In the data rows, zero lies at 4.5, halfway between 4 and 5.
Here are some rows, each followed by its group. Groups can overlap.
[6 2 5 4 4 6 0 4 5 5 3 6 3 8 6 7 5 4 4 6 3 5 2 6 4 4] l
[6 4 4 4 3 3 4 5 7 5 7 5 7 5 4 3 4 5 2 4 2 5 6 4 6 3] k
[4 2 4 3 2 7 4 4 7 3 6 5 3 6 4 2 6 6 5 6 4 4 0 6 5 5] i
[3 4 4 5 2 3 6 3 4 4 6 5 5 7 0 4 5 7 6 3 4 5 7 7 6 4] i
[4 7 4 6 3 4 4 7 6 2 5 2 3 2 8 6 8 4 7 4 3 5 5 2 4 4] m
[6 3 5 4 6 6 2 6 6 5 2 7 3 2 6 6 2 2 4 4 5 3 6 5 5 5] z
[6 5 5 4 3 5 5 5 6 1 4 7 4 3 4 3 6 2 6 8 2 6 4 5 4 3] k
[3 3 4 3 6 5 5 6 8 5 3 2 6 5 7 5 6 3 6 3 2 5 5 3 4 4] k
[6 2 5 4 6 6 2 5 7 5 3 6 4 2 6 6 3 5 3 3 4 3 5 6 6 4] z
[3 5 4 4 5 5 7 8 7 5 4 2 6 4 5 4 4 1 5 4 2 6 5 1 5 4] k
[4 7 4 6 4 2 4 6 3 5 6 7 3 3 5 4 8 6 9 4 3 4 4 2 3 5] j
[4 3 7 6 1 4 3 4 4 3 5 5 3 3 6 5 5 3 6 7 5 5 4 5 3 7] l
[7 4 4 5 6 7 3 5 2 4 0 5 5 3 3 7 5 5 3 2 6 5 6 4 4 6] i
[7 6 4 5 5 3 5 6 7 5 6 4 6 4 5 3 6 5 2 4 2 4 6 3 5 2] k
[6 5 3 5 1 4 4 2 3 6 5 6 6 6 1 4 6 8 5 3 5 5 4 6 4 4] i
[8 5 5 3 4 5 2 6 4 5 6 7 4 5 4 7 4 1 2 6 4 4 6 4 5 4] k
[3 5 5 4 6 2 2 4 3 1 6 6 5 6 3 6 6 5 6 4 4 6 6 2 4 7] x
[3 4 5 6 1 4 5 1 5 4 9 4 3 6 3 3 7 7 6 5 4 4 4 5 4 6] i
[5 2 5 5 6 4 5 1 3 7 4 5 6 6 3 7 4 4 5 4 6 3 4 5 5 5] p
[4 5 3 7 6 6 5 5 3 3 2 3 6 7 3 6 3 6 2 3 5 4 4 8 5 4] l
[4 2 3 5 6 3 9 5 4 6 4 3 6 5 6 4 3 2 4 3 5 6 5 2 4 7] p
[3 2 2 4 7 2 6 4 4 6 3 5 6 6 6 5 4 4 6 3 5 6 5 3 4 6] p
[7 4 5 2 6 3 1 6 5 4 6 6 5 7 4 6 5 2 2 6 3 6 5 4 4 5] k
[6 4 4 2 5 4 4 6 8 7 6 3 6 4 4 3 4 5 2 4 4 4 5 4 6 4] k
[6 6 3 5 3 4 4 3 3 5 5 6 7 6 0 3 5 8 4 2 5 5 6 4 5 3] i
[4 3 7 6 1 5 4 4 4 4 5 4 3 2 6 4 5 3 6 7 6 4 5 4 3 6] l
[4 7 4 7 4 3 4 5 4 6 6 7 3 2 6 5 7 5 8 4 2 3 2 4 3 6] j
[3 3 6 4 6 2 3 3 4 1 6 5 5 6 3 6 7 5 6 6 4 7 4 2 4 6] x
[4 5 5 3 3 6 5 5 5 8 5 2 4 3 4 6 3 4 5 5 5 6 2 6 6 1] m
[3 3 6 5 1 4 6 2 5 5 9 3 2 4 6 3 7 6 6 5 4 4 4 3 4 6] i
[6 2 4 5 4 7 5 1 7 5 6 4 2 5 5 4 5 5 6 4 3 4 3 5 5 4] i
[4 6 4 7 7 4 7 6 3 6 2 4 5 6 3 6 3 6 2 3 5 4 3 6 5 3] l
[5 6 6 4 3 3 4 1 2 4 5 5 6 9 5 3 4 6 6 3 6 2 4 5 4 6] x
[8 5 5 4 5 2 2 8 5 7 4 5 5 4 5 4 3 3 2 4 2 5 5 3 6 5] k
[7 4 3 6 3 5 7 4 4 6 3 4 5 6 5 5 5 6 1 2 5 5 4 6 4 3] l
[4 5 5 7 5 3 6 6 2 5 2 5 5 5 3 5 4 6 1 3 5 5 5 7 4 4] l
[4 8 7 3 4 5 2 5 2 4 2 7 4 6 5 6 3 3 4 4 6 3 6 4 5 6] x
[4 2 4 4 6 7 4 5 7 4 2 6 3 7 7 7 6 5 4 4 3 4 3 4 5 3] l
[3 5 3 6 3 3 7 2 4 4 5 5 5 7 1 3 4 8 4 3 4 6 6 7 5 4] i
[3 2 2 5 6 3 7 4 4 6 3 5 7 6 6 6 4 5 4 2 5 5 5 1 5 6] p
[8 4 5 5 6 6 2 5 2 4 2 4 4 4 2 6 4 6 3 2 7 5 7 6 4 5] i
[7 3 7 2 5 5 4 5 6 4 7 4 3 3 5 2 3 5 4 6 6 5 4 6 5 2] z
[2 4 5 6 1 5 7 1 5 4 7 2 3 5 5 3 7 5 6 5 5 3 5 4 4 6] i
[4 3 7 6 1 4 4 3 4 5 5 4 3 2 5 5 4 3 7 6 6 3 5 4 4 7] l
[6 4 4 5 4 6 3 3 8 4 8 5 4 6 3 3 7 5 4 5 2 4 1 5 5 3] i
[3 3 2 5 7 4 8 4 4 5 3 5 7 5 7 5 4 4 4 2 5 6 5 2 5 5] p
[4 3 4 2 4 8 1 6 6 5 3 6 4 1 8 5 5 5 5 2 5 4 6 4 5 5] m
[3 3 5 3 7 3 2 2 4 4 4 6 4 7 5 7 6 3 7 5 4 6 3 2 5 6] x
[4 4 4 4 3 4 7 5 4 1 5 3 3 1 4 3 7 4 6 8 5 6 7 2 4 6] p
[4 4 7 6 1 5 3 4 4 4 4 5 3 2 7 4 5 3 6 7 6 3 4 4 3 7] l
[3 7 5 2 3 4 6 5 3 7 5 3 2 2 3 5 3 4 5 7 5 6 5 6 6 3] m
[4 3 4 5 6 5 5 1 3 7 4 5 7 6 3 7 3 4 4 5 6 4 4 5 5 5] p
[1 6 6 4 7 4 6 4 5 4 5 4 4 1 5 3 3 5 5 7 6 4 4 7 3 5] z
[7 4 4 7 4 4 5 4 3 5 5 5 6 6 3 5 4 7 0 3 5 6 4 7 5 3] l
[4 7 4 6 3 5 3 6 6 2 5 2 3 3 6 7 9 2 7 6 4 4 5 3 3 4] m
[5 1 5 3 6 7 1 4 6 6 3 6 4 3 7 7 3 4 4 4 4 3 5 5 6 4] z
[4 5 4 6 5 4 6 6 3 6 1 5 5 5 4 6 4 7 2 2 6 5 5 6 4 3] l
[3 6 3 6 3 4 8 2 5 5 5 6 5 5 3 3 6 9 4 2 4 4 5 6 6 3] i
[4 4 3 3 7 4 4 6 6 2 6 8 5 1 4 2 4 5 5 5 4 5 5 5 6 3] p
[5 7 4 7 5 3 3 6 2 5 5 7 3 2 6 5 6 4 8 4 3 4 4 4 3 5] j
[4 6 5 2 5 4 5 6 3 8 4 4 4 4 5 7 1 3 4 4 6 6 5 6 6 2] m
[1 3 4 5 4 4 4 2 4 1 5 4 5 5 4 5 6 5 8 5 4 6 6 3 5 7] x
[5 2 4 2 4 7 2 6 6 4 2 6 2 5 8 5 6 5 5 5 4 5 4 4 5 4] l
[5 3 4 4 7 4 7 3 3 7 2 6 6 5 4 7 3 4 5 4 6 4 6 2 3 5] p
[4 8 3 6 5 6 5 5 6 7 4 3 3 4 7 5 2 2 5 5 4 4 3 6 3 3] z
[8 4 5 4 4 2 2 5 6 5 6 5 6 7 3 3 3 4 1 5 3 5 4 5 5 4] k
[4 6 3 4 3 3 6 4 4 2 4 3 3 2 4 4 8 4 7 8 4 5 6 1 4 7] p
[4 7 5 5 3 3 2 6 7 3 5 4 3 4 9 6 7 3 7 5 2 4 5 2 4 4] m
[2 7 7 3 4 6 3 5 3 5 1 6 5 5 4 5 3 4 4 3 7 2 6 5 5 5] x
[3 4 3 6 3 7 7 4 6 3 5 4 4 4 4 5 8 3 3 8 5 4 5 5 2 5] k
[2 3 4 3 6 5 6 7 7 5 3 3 7 5 4 4 4 3 4 4 3 7 5 3 6 4] k
[5 3 4 5 6 5 4 1 3 8 4 5 6 7 4 7 2 3 4 4 5 4 4 5 5 5] p
[6 2 4 5 6 6 5 1 3 8 3 3 6 6 4 6 2 4 4 3 6 4 4 5 5 4] p
[5 8 4 5 8 3 3 8 6 6 5 4 3 5 5 4 1 2 5 5 4 4 3 4 3 5] z
[2 7 5 4 6 5 4 9 4 1 5 7 4 3 3 4 4 4 5 4 5 2 5 2 6 5] x
[2 3 3 5 6 3 7 4 4 6 3 5 6 5 7 6 3 3 5 2 6 5 6 2 5 6] p
[4 6 3 5 4 5 6 6 2 6 1 4 5 4 4 6 4 8 2 3 7 5 5 5 5 4] l
[4 6 4 3 7 3 6 7 3 7 5 0 6 4 6 3 3 3 3 6 5 4 2 7 6 4] m
[3 5 6 4 6 2 5 6 4 7 5 1 5 2 6 3 2 3 7 6 4 4 2 6 6 5] m
[7 2 6 6 5 4 4 4 2 4 5 8 4 6 2 4 3 6 4 3 5 6 5 6 5 3] j
[5 2 4 5 3 7 4 3 8 4 7 4 4 5 4 3 6 6 4 4 2 4 2 4 6 3] i
[7 3 5 2 3 3 5 6 7 6 7 4 6 4 5 2 5 5 3 4 2 5 5 2 6 4] k
[6 4 2 5 6 7 5 4 3 5 3 2 6 3 3 5 3 5 4 1 7 4 6 6 5 5] p
[5 2 4 5 4 7 3 4 7 5 6 6 3 5 4 4 6 6 5 5 2 4 1 5 5 3] i
[5 6 5 7 5 3 7 4 2 5 5 4 3 3 5 4 7 4 9 5 2 4 2 3 4 5] j
[3 3 4 4 6 2 2 3 3 3 5 5 5 6 3 7 6 4 6 5 4 7 4 3 5 7] x
[5 3 4 6 7 5 4 3 2 7 3 5 6 5 4 8 2 3 4 4 6 4 5 4 5 5] p
[5 2 4 4 4 5 3 3 7 4 6 5 4 7 3 3 5 5 5 5 2 6 1 5 6 4] i
[3 7 4 3 5 4 5 4 3 5 2 6 6 6 6 4 3 6 6 2 7 2 5 3 5 6] x
[3 4 6 6 1 4 6 1 5 4 8 2 3 5 5 3 7 5 7 5 5 3 4 4 4 6] i
Which 3 groups are nearest to each row below, nearest first, going by the distance to the centre of the group?
[6 2 6 4 3 7 2 4 8 4 4 6 3 3 5 5 2 5 4 5 4 4 4 5 5 3]: z l k
[7 2 5 4 5 5 3 5 1 4 4 8 4 5 4 5 3 5 4 4 6 6 4 7 4 4]: l z p
[5 7 4 7 5 2 4 4 2 5 6 6 4 4 5 5 7 5 7 5 2 4 2 4 2 5]: j x i
[4 8 7 4 4 5 3 5 2 4 1 7 4 7 4 5 3 3 5 4 6 2 5 5 5 6]: x l z
Which 3 groups are nearest to each row below, nearest first, going by the average distance to the group's rows?
[7 3 6 4 6 6 0 5 5 5 2 7 3 2 5 7 3 2 4 4 5 4 5 5 6 5]: z l k
[5 2 5 4 5 7 3 4 7 6 3 6 3 1 7 6 4 4 4 5 4 3 4 6 5 4]: z l m
[5 2 3 4 4 6 2 4 7 4 7 6 4 7 2 3 6 6 5 5 3 5 2 4 6 4]: i k x
[7 4 3 5 2 5 5 4 3 6 3 5 6 6 4 5 5 7 1 3 6 5 3 7 4 3]: l i p
[3 6 4 3 5 3 5 7 6 5 5 3 8 4 5 2 5 3 5 3 3 6 4 2 5 4]: k m p
[6 5 4 5 5 6 6 3 3 5 2 3 5 3 1 4 4 2 6 4 8 4 5 6 6 5]: p l z
[4 5 3 7 5 3 8 7 3 4 3 4 5 5 3 6 4 7 1 3 5 4 4 7 4 5]: l p i
Which 4 groups are nearest to each row below, nearest first, going by the average distance to the group's rows?
[5 8 4 6 3 3 3 6 5 2 5 3 2 3 6 5 9 2 6 6 3 5 6 2 3 5]: j m k x
[4 7 4 4 4 2 5 2 2 6 4 6 6 7 6 4 4 8 7 3 5 2 4 4 4 6]: x j p i
[8 3 5 2 4 5 3 7 5 3 7 5 4 4 5 5 4 3 1 6 3 5 6 3 3 4]: k z l m
[2 7 5 3 4 3 5 3 2 5 2 6 6 6 5 4 3 7 6 2 6 4 8 3 6 5]: x p l j
[8 6 6 3 4 3 3 3 5 3 6 5 3 6 2 3 4 4 3 7 4 6 4 8 3 5]: k i z l
[8 5 4 6 2 5 7 3 3 5 3 4 6 5 5 5 5 7 1 3 5 4 4 7 4 3]: l i p k
[8 4 5 2 6 5 4 6 5 4 5 6 4 7 2 6 3 2 1 5 5 4 6 5 4 4]: k z l p
[5 2 4 4 4 7 4 4 8 4 7 5 3 5 4 3 5 6 4 5 3 4 1 5 6 4]: i k z l
Which 4 groups are nearest to each row below, nearest first, going by the distance to the centre of the group?
[3 6 5 3 7 5 4 8 4 1 5 7 4 4 3 4 4 4 5 5 5 1 5 3 7 5]: x z k m
[3 4 5 4 4 1 5 3 3 2 6 4 5 5 4 7 7 5 7 7 3 6 3 2 5 6]: x j i p
[4 8 4 7 7 4 6 3 3 5 2 4 5 7 2 5 4 5 3 4 4 5 3 7 3 4]: l p i x
[4 4 3 5 4 6 7 3 6 1 5 3 6 5 4 4 7 3 3 7 5 2 5 4 3 5]: i k l p
[3 5 3 4 5 5 6 6 9 5 5 3 6 5 5 4 5 3 4 4 3 5 4 3 5 3]: k m z p
[4 4 5 6 6 5 7 6 3 4 1 4 5 4 4 6 4 6 1 3 5 5 5 6 4 3]: l p z k
[4 4 3 5 3 7 5 5 5 3 7 1 6 6 4 4 7 3 4 6 6 3 5 3 2 6]: i k l p
[8 3 6 6 4 6 4 3 2 4 2 5 5 4 3 7 7 5 3 2 5 4 6 4 3 5]: l p i x
[3 5 5 2 5 3 4 3 3 5 3 4 6 6 9 2 4 7 6 2 6 3 5 4 5 6]: x p l m
[4 5 5 7 6 3 8 6 3 5 3 4 5 6 2 6 4 5 1 4 5 5 4 6 5 4]: l p k i
[3 6 4 4 5 4 5 7 4 0 7 7 6 4 2 3 5 7 5 4 4 2 5 3 7 4]: x i k j
Which 4 groups are nearest to each row below, nearest first, going by the distance to the group's nearest row?
[2 5 5 5 6 4 6 6 7 4 4 3 6 3 6 3 3 1 6 5 4 5 6 4 3 5]: k z p m
[7 3 4 3 6 5 2 5 6 4 4 8 4 2 6 2 5 3 3 6 5 3 4 6 7 4]: z p l k
[3 4 2 4 6 2 8 4 4 5 3 4 5 5 6 4 4 3 6 4 5 6 6 2 5 7]: p k x j
[3 5 6 3 3 5 5 4 3 8 6 4 4 2 4 6 3 4 4 7 6 5 2 6 6 2]: m z p l
[2 5 4 6 4 5 5 4 2 5 3 6 3 6 4 3 3 8 4 3 6 5 4 9 5 5]: l i j x
[4 7 5 4 6 5 4 6 5 5 5 4 3 2 6 2 0 4 4 7 6 5 4 8 4 4]: z m p k
[4 8 4 3 7 3 5 8 3 8 5 1 5 4 4 4 3 5 6 5 4 4 1 7 4 5]: m z l k
[9 4 6 4 6 4 3 5 5 3 7 4 4 4 3 5 4 2 4 5 4 4 5 6 4 3]: k z j i
[4 2 4 5 3 7 4 3 8 5 6 5 3 4 5 3 6 5 5 6 2 5 2 5 5 4]: i l k z
[3 8 4 5 7 5 3 6 6 5 3 4 3 5 7 6 4 1 6 5 4 4 2 3 3 3]: z m k j
